In the rows, zero is written as 128.
One turn or mirror swaps these rows in pairs. Which row does each one swap with?
semu: [127 142 107 109 140 150  89 123 166 103 130 154 116 155 147 120  85 136]
Guz: [103 121 142 101 133 121 123 185 140 150 157 155 154 133 144 136 134 152]
ponus: [163 143 144 110 140 103 106 182 116 111 155 145 112 119 118 132 117 122]
naki: [156 132 137 107 151  97 114 184 112 112 135 146 115 115 124 130 122 118]
zupo: [ 78 147 169 129 123 113 130 108 152 143 112 130 142 123 120 139 136 136]
fofup: [145 164 167 141 115 139 124 125 116 113 160 114 147 129 140 112 159 121]
kepid: [ 95 123  94 173 140 142 117 120 127 145 128 124 139 126 122 131 110 100]
meba: [166 142 145 109 144 110 111 186 111 115 148 144 115 111 125 137 126 120]
mun: [143 165 179 143 123 138 121 126 122 111 156 116 145 129 147 120 153 120]
Fab: [117 106 129  71 128 136  96 162 151 119 133 115 127 101 124 146 122 143]
donu: [119 149 105 109 134 151  91 129 166  97 124 154 117 143 143 125  79 145]
lat: [117 137 181 107  92 164 118 118 113 153 117 139 139 122 134 130 109 120]
vumi: [ 98 124  94 177 134 140 130 122 137 142 128 123 148 126 119 135 116 107]
kugil: [137 167 176 146 120 144 121 132 119 110 151 117 151 126 142 119 155 104]
zever: [122 144  96 118 140 148  96 119 169 102 133 159 121 146 137 122  84 141]
livef: [123 147 101 109 135 153  93 118 164 105 129 153 119 149 142 124  81 143]
labol: [112 147  99 114 134 147  90 116 162 110 125 155 129 141 144 115  78 139]
nub: [140 166 178 150 121 133 124 117 121 111 151 121 146 121 142 115 149 108]
getur: [ 91 121  92 169 135 139 128 123 125 145 123 122 145 127 119 131 115 101]
kifet: [104 131 142  92 130 120 120 186 139 148 147 153 158 145 147 128 135 147]
nokim: [104 120 137 100 134 115 124 191 143 151 148 153 150 139 149 128 126 150]
Puzi: [ 94 114  91 166 130 143 123 129 138 143 120 124 141 140 113 132 108 107]
Guna: [114 105 133  80 131 153  95 168 162 126 131 124 129  94 126 140 110 137]
bik: [107 134 176  96 102 170 112 127 106 151 124 141 134 126 135 137 109 120]
Tedod: [121 104 139  81 140 144  99 176 152 124 129 114 134 102 123 141 111 142]
rov: [111 138 185 104 101 162 115 123 105 149 120 144 133 123 132 136 110 123]
dulus: [165 150 138 106 145 112 106 186 106 118 137 142 110 120 125 136 126 119]
vuv: [121 149  98 112 127 145  93 121 170 101 127 151 120 145 137 124  85 143]
Logi: [167 134 142 113 149 111 106 190 125 112 150 140 112 118 125 136 120 117]
nas: [ 81 144 165 116 119 114 129 110 142 132 107 121 142 121 125 149 151 129]
Fusa: [170 141 140 114 135 112 104 180 116 108 149 139 113 102 119 134 125 116]
fod: [149 158 171 138 116 147 114 114 133 117 151 109 152 135 147 119 155 114]
sosom: [ 91 150 174 126 121 111 129 106 147 140 112 129 153 121 119 140 137 135]
Mukib: [ 96 117  94 168 132 132 127 120 123 145 129 131 147 124 118 126 116  95]
genuv: [168 149 135 106 142 114 106 182 118 115 145 141 100 113 125 135 120 120]
vamak: [ 93 125  96 173 126 137 130 116 130 140 124 124 143 130 117 125 117 107]
gul: [ 93 119  90 166 130 133 127 124 127 148 127 121 143 128 113 136 114 106]
remu: [125 146 103 118 139 150  93 124 160 104 124 152 115 138 142 122  73 142]
zevil: [137 169 178 152 125 129 120 131 129 104 149 116 141 132 145 121 158 116]
zup: [ 89 125  95 172 127 135 126 122 131 145 128 120 150 123 117 133 115 104]
Kazar: [143 168 169 155 128 139 112 122 123 108 148 112 152 128 145 123 155 119]
sede: [168 136 135 118 146 107 106 177 115 104 145 147 113 113 115 136 117 126]
pud: [ 94 126 138  97 128 121 128 177 134 152 157 159 154 142 140 134 129 150]
zis: [ 90 123  93 172 132 139 121 129 129 138 121 118 141 124 122 133 113 100]
Vekig: [122 145  96 110 137 150  84 132 164 108 126 150 116 144 144 123  82 139]
giti: [116 149 104 104 137 155  90 122 163 102 123 152 120 146 146 125  85 141]
lubo: [114 131 177 100  94 157 115 127 101 152 123 134 136 124 126 128 113 118]
Tol: [135 166 166 148 119 137 131 126 124 114 155 113 140 123 146 115 161 115]

fod is swapped with naki
kifet is swapped with lubo
lat is swapped with nokim
sosom is swapped with Tedod
pud is swapped with bik

One turn or mirror swaps these rows in pairs. Which row does each one swap with?
bel: [153 138 151  71 128  72 166 184 133  69 118 163 191 118 158 128 122 111
  84 138  64]
motib: [159 187 136  72 138  95 123 154 144  67  99 127 186  93 149 139 101 120
 119 153 122]
zada: [154 140 150  97 154  84 179  92 160  72  87 142 125 114 184 138 136 127
  95 106  95]
Zub: [149 158 127  53 129  93 157 117 156 116  83 191 208 136 122 139 153 117
  93 139 104]
tur: [160 131 160 103 149  74 162 105 180 101  96 134 134 117 180 123 114 109
  85 114 109]
gare: [125 133 144 118 122 117 158 151 143  84  81 149 156  95 121  94 123  76
 112 163  89]
kat: [153 133 161 108 162  75 177 101 175  85  85 138 141 106 164 151 134  96
  84 114  96]
Sesar: [142 142 165 101 165  69 172 103 182  77  76 143 139 104 166 147 130 122
 103 109 108]
ludi: [148 139 140  67 114  69 165 175 116  70 105 175 187 126 157 130 120 120
  76 142  62]
Donot: [161 132 141 118 150 100 154 112 161  83  93 166 110 114 189 148 137 109
  85 112  92]
pum: [165 157 101  68 134  88 165 117 165 103  78 203 205 134 134 126 135 114
  87 132  85]
fup: [150 156 102  73 106 107 159 110 151  99  66 198 202 116 134 123 127 118
  91 146 114]
Sazif: [153 150 149 103 167  75 182 113 174  87  97 155 139  95 188 130 142 133
  79 108  97]
zema: [129 127 139  60 164 132 144 145 108  99 119 133 163 109 149  98 127 112
 107 138  76]
dufub: [140 119 130  64 154 126 144 155 106  93 125 137 166 112 137  98 140 118
 117 130  87]
Zufi: [151 140  83  74 127 112 163 119 152  80  89 189 208 114 146 130 133 145
  92 147 124]
bera: [170 169 113 108 193  74 151 153 140  83  87 167 150 107 127 128 135  95
 115 153  71]
sagi: [147 157 157 114 141  89 176 108 172  76  83 141 126  97 177 118 123 118
  88 110 114]
sige: [153 126 111 124 152  96 128 143 136  64 130 147 181 125 132 159 112  99
 136 131 102]
gadol: [156 146  97  83 125  82 176 108 154  99  87 206 205 127 139 124 152 125
  88 147  95]
sero: [153 183 142  64 145  93 128 152 134  72 100 122 189  95 158 125 100 125
 119 158 117]
zas: [134 134 151 129 160 105 177 114 174  68 102 155 133 107 179 106 132 140
  87 123 113]
kag: [153 128 108 116 153  89 134 145 136  74 139 137 172 129 144 158  98  96
 128 142 105]
Sur: [149 129 154 110 147  73 181 110 172  96  96 134 135  95 179 129 124 145
  84 126  98]
tig: [148 126 111 124 167 102 121 145 136  71 132 148 168 122 137 159  99 103
 123 139  93]
vef: [141 135 111 121 166  85 128 140 139  69 135 139 170 124 134 156 102 100
 127 135 107]
Ril: [158 155 105  53 121 100 150 108 128  89 112 217 184 113 135 118 141 112
  92 118 105]
Lukug: [168 166 117 110 193  72 162 146 136  81  87 172 133 103 129 125 131 108
 119 136  78]
rupe: [148 148  95  80 127  86 140 103 153  97  98 215 180 104 128 127 134 131
 105 155  75]
vivum: [121 129 138 128 131 112 168 154 148  84  86 153 162  96 124 102 119  75
 126 165  95]
minuz: [156 179 139  73 136  89 130 156 140  72 104 127 188  85 149 133 110 130
 133 170 116]
Safot: [122 140 141 126 118 111 157 158 144  83  84 150 157  91 119 103 122  79
 122 167  91]
bas: [152 179 148  73 139 107 135 156 127  65 106 127 188  88 151 125 106 118
 116 160 122]
sinov: [153 183 141  68 135  95 125 155 137  70  99 126 182  85 149 130 104 125
 119 159 116]
duv: [157 155 113  62 116 105 159  98 143 102  66 200 185 127 134 133 142 121
  84 140 109]
pumol: [133 144 115  53 121  92 172 106 156 103  69 191 200 136 118 135 144 118
  95 149  99]
Peb: [111 133 138 127 133 104 154 155 142  82  90 145 163  84 125  99 121  85
 116 175  93]
Nuta: [153 148 103  83 124 111 162 114 164 106  91 212 194 117 126 126 141 121
  71 148 108]
gabeb: [140 142 139  93 134  70 154 126 164  77 110 143 119  91 184 129 155 133
  94 112  81]
mefo: [142 142 153 110 131  86 146 112 186  63  99 147 122  98 171 127 127 120
  88 101  90]
bovak: [158 144 153 102 158  67 180 116 181  81  86 149 140 116 176 119 138 108
  77 101  86]
nep: [168 146 150 108 155  85 167 114 174  71  98 147 133  93 182 133 148 125
  70 118 119]
zefe: [161 158 101  73 105 103 155 105 158 105  83 186 200 142 135 117 141 119
  94 131 108]
pep: [137 129 125 112 153  89 124 152 136  67 142 153 169 125 134 151 102 103
 137 143 109]
gapo: [148 146 148 114 153  90 167 101 179  88  88 141 136  95 175 123 111 112
  79  95  98]
mogid: [158 146  97  66 123  89 151 113 163 128  82 189 203 131 122 118 127 107
 101 132 118]
Nage: [137 108 133  62 161 122 138 152 109 105 106 139 158 102 150 102 128 107
 119 151  85]
ger: [137 116 144  71 168 124 135 149 109 107 113 146 172 108 141  86 126 110
 116 135  86]
mezad: [154 157  89  55 115 112 139 108 157  96  75 193 184 114 121 122 139 125
  99 142  88]
zir: [125 136 140 132 130 118 158 155 141  84  86 150 165  90 126 108 119  78
 118 170 104]
kage: [145 127 120 118 169  95 125 150 135  63 137 150 172 126 133 152 105 100
 136 142 101]
lol: [132 112 133  63 167 123 144 158 106  99 118 134 165 111 148 100 137 111
 114 143  85]
Tivis: [142 148  91  85 125  72 160 107 149 115  89 196 207 119 122 118 144 142
  99 143 114]
pege: [131 145 105  68 123  97 165 101 148  99  79 211 198 130 131 136 139 126
  97 126 103]
Seze: [143 113 139  64 156 129 147 154 110 103 112 140 177 112 147  97 136 113
 121 141  76]
Tev: [149 147 161 111 134  83 177 105 170  76  87 161 127 103 171 145 131 113
  82  99 113]

mefo is swapped with mezad
gadol is swapped with Sazif
motib is swapped with gare
fup is swapped with sagi
bera is swapped with bel

One turn or mirror swaps these rows in pairs. Which row does each one swap with?
Rav: [115 135  80 125 145 154 132 129 136 139 157  92 130 117 123 130  91 117
 127 106 131 128]
vipi: [ 96 109 170 110 106 130 117 113 131 138 112 162 183 125 146 136 138 129
 127 119 159 109]
sonib: [105 122 119  96 108 133 128 118 145  94 137 111  85 146 109 161 112 122
 123 118 116 134]
ponu: [ 83 111 131 123 126 158 127 140 183 123 148 140 146 132 155 138 113 109
 165 141 135 102]
pibib: [110 154 136 135 115 108 108 118 115 138 131 142 113 106 103 180 123 133
 112 118 154 112]
dize: [145 115 121 132 147 126 134 118 188 147 111 129 133 128  96 135 128 110
 135 131 111 140]
Vuvim: [114 163 142 172 161 109 131 103 136 164 114 128 148 124 164 145 130 107
 128 115 122 138]
vuri: [ 49 125 128 108 118 119 133 111  92 129 127 141 130 127 125 138 126 132
 135  83 131 111]
sevo: [ 88 151 101 114 133 143 131 101 148  97 143 127 114 140 101 162 103 133
 116 111 139 141]
nomo: [121 147 135 109 135 115 138 145  98 120 137 131 138 136 145 122 132 134
 184 160 128 129]
Kuron: [154 147 105 114 151 172 140 131 128 115 142 140 165 124 150 126 135  92
 128 121 124 114]
Sel: [124 130 163 138 106 131 128 111 132 145 119 156 198 141 160 156 119 133
 132 137 143 105]
Pegok: [ 83 164 148 125 128 138 132 155 175 105 145 150 145 151 145 132 121 132
 103 113 118 112]
bof: [109 111 141 123 164 135 110 117 137  86 112 138 114 134 170  99 123 111
 158 101 106 124]
moti: [131  74 131 129 127 119 144 111  95 143 134 133 154 140 113 132 115 126
  92 102 128 142]
Zorot: [ 90 134 149 164 166 104 120 126 132 159 103 159 150 128 148 123 145 121
 130 133 126 139]
zumig: [ 99 111  99 128 114 137 127 105 139 102 169 104 123 119 113 128 101 110
 103 101 142 143]
fub: [182 120 132 128 135  80 104 118 134 110 136 134 128 132 139 139 119 113
 135 113 103 109]
ver: [134 125 137 131 144 115 131 117 162 156 130 126 160 148  84 123 116 134
 144 130  84 126]
kude: [129 131 122 125 147 124 106 136 197 123 174 135 157 144 147 142 128 115
 136 105 110 111]
muva: [100 131  99 115 124 107 125 107 137 131 142 122 112 165  82 121 127 128
 120 148 121 111]
salil: [ 56 105 119 133 139 141 127 121  97 123 137 139 146 135 168 137 124 129
  87 117 124 111]
Sedo: [133 135  96 133 116 156 133 120 168 134 152 135 170 148 160 142 121 139
 106  86 114 131]
tor: [146 151 139 130 105 130 135 107 120  80 103 150 146 151 109 139 118 119
 148 114 149 109]
gimub: [125 139 164 173 150 123 132 103 139 128 104 151 137 129 177 137 147 108
 126 119 130  90]
Ras: [102 141 131 135  97  98 100 121 110 130 129 122 126 136 152 136 147 152
 166 118  84 135]
rilol: [ 94 141 164 128 147 107 101 121 132 135 109 139 119 143 157 135 165 151
 139 139  95 132]
bos: [116 124 110 123 157 166 143 117 153 106 134 147 118 151 150 158  84 105
 132 120 138  89]
nul: [116 111 154 145 144 110 157 105 136 128 188 159 117 159 145 152 102 137
 136 118 130 127]
Gid: [120 111 139 127 133 132 116  97  57 116 146 139 146 121 147 129 124 107
 109 143 117 112]
vibuk: [160 103 125 111 127  82 102 120 152 113 142 131 111 112 138 122 121 107
 122 110 142 120]
bak: [126 109 136 115 107 129 130 152 118 164 141 116 168 141 170 147 129 152
 149 140 130 101]
ketur: [129  98 102 159 127  97 142 136 103 119 146 136 168 128 151 134 124 102
 138 130 139  83]
Radi: [139  86 129 116 153 125 115 150 147 106 155 123 157 107 124 132 133 119
 130  84 145 121]
bekek: [105 134 158 121  93 132 112 136 115 145 104 148 126 106 148 112 109 120
 149 118 158 119]
ruvof: [ 84 130 115 141 150 129 146  83 109 133 117 121 145 155 150 148 157  97
 100 109 146 132]
Vit: [138 136 126  87 132 128 153 114 123 116 158 141 126 146 117 179 102 127
 129 128 155 107]
Fefu: [121 115 148 144 129 159 124  64 118 126 132 142 122 106 130 149 125 126
 130 123  89  87]
zit: [113 111  93 138 135 140 121 116 181 123 121 125 135 134 119 130 119 126
 117  65 119 101]
kol: [173 157 145 118 128 141  91 133 126 103 135 127 128 140 151 132 137 122
 117  96 116 128]
paf: [106 129 157 127 116 125 112  94 132 140  94 127 142 136 183 108 124 134
 164 123 100 129]
rim: [139 110 117 123 135 150 140 124 192 154 141 127 138 146 155 137 131 117
 100 130 104 131]
rudo: [ 61 115 148 168 102 105 109 123 127 130 124 125 131 147 145 122 131 127
 154 111 132 145]
moko: [ 60  95 105 131 129 122 135 108  83 137 137 130 134 136 141 130 122 105
 119 116  99 129]
Banut: [140 171 151 139 120 138 119 110 123 136 153 130 144 149 104 138 120 127
  82 117 125 104]
nusum: [106  95 130 124 125 115 143 123 136 113 107  82 122 117 169 124 137 119
 137 124  82 123]
geki: [ 69 148 144 122 139 144 122 132  82 132 134 123 142 145 121 130 127 120
 156  96 114 144]
leta: [148  98 155 142 130 111 144 125 175 122 139 135 136 159 111 123 125 131
 148 146 111  99]
Koto: [131 111 143 132 131  91 155 107  92 162 136  88 140 142 141 158 136 136
 126 118 120 110]
fipes: [ 88  95 152 141 146 136 112 117  94  93 136 132 125 152 143 134 116 108
 163 152 104 114]

bof is swapped with ponu
Vit is swapped with Gid
bak is swapped with kol
Sel is swapped with fub
Kuron is swapped with nomo
Rav is swapped with geki
muva is swapped with ruvof

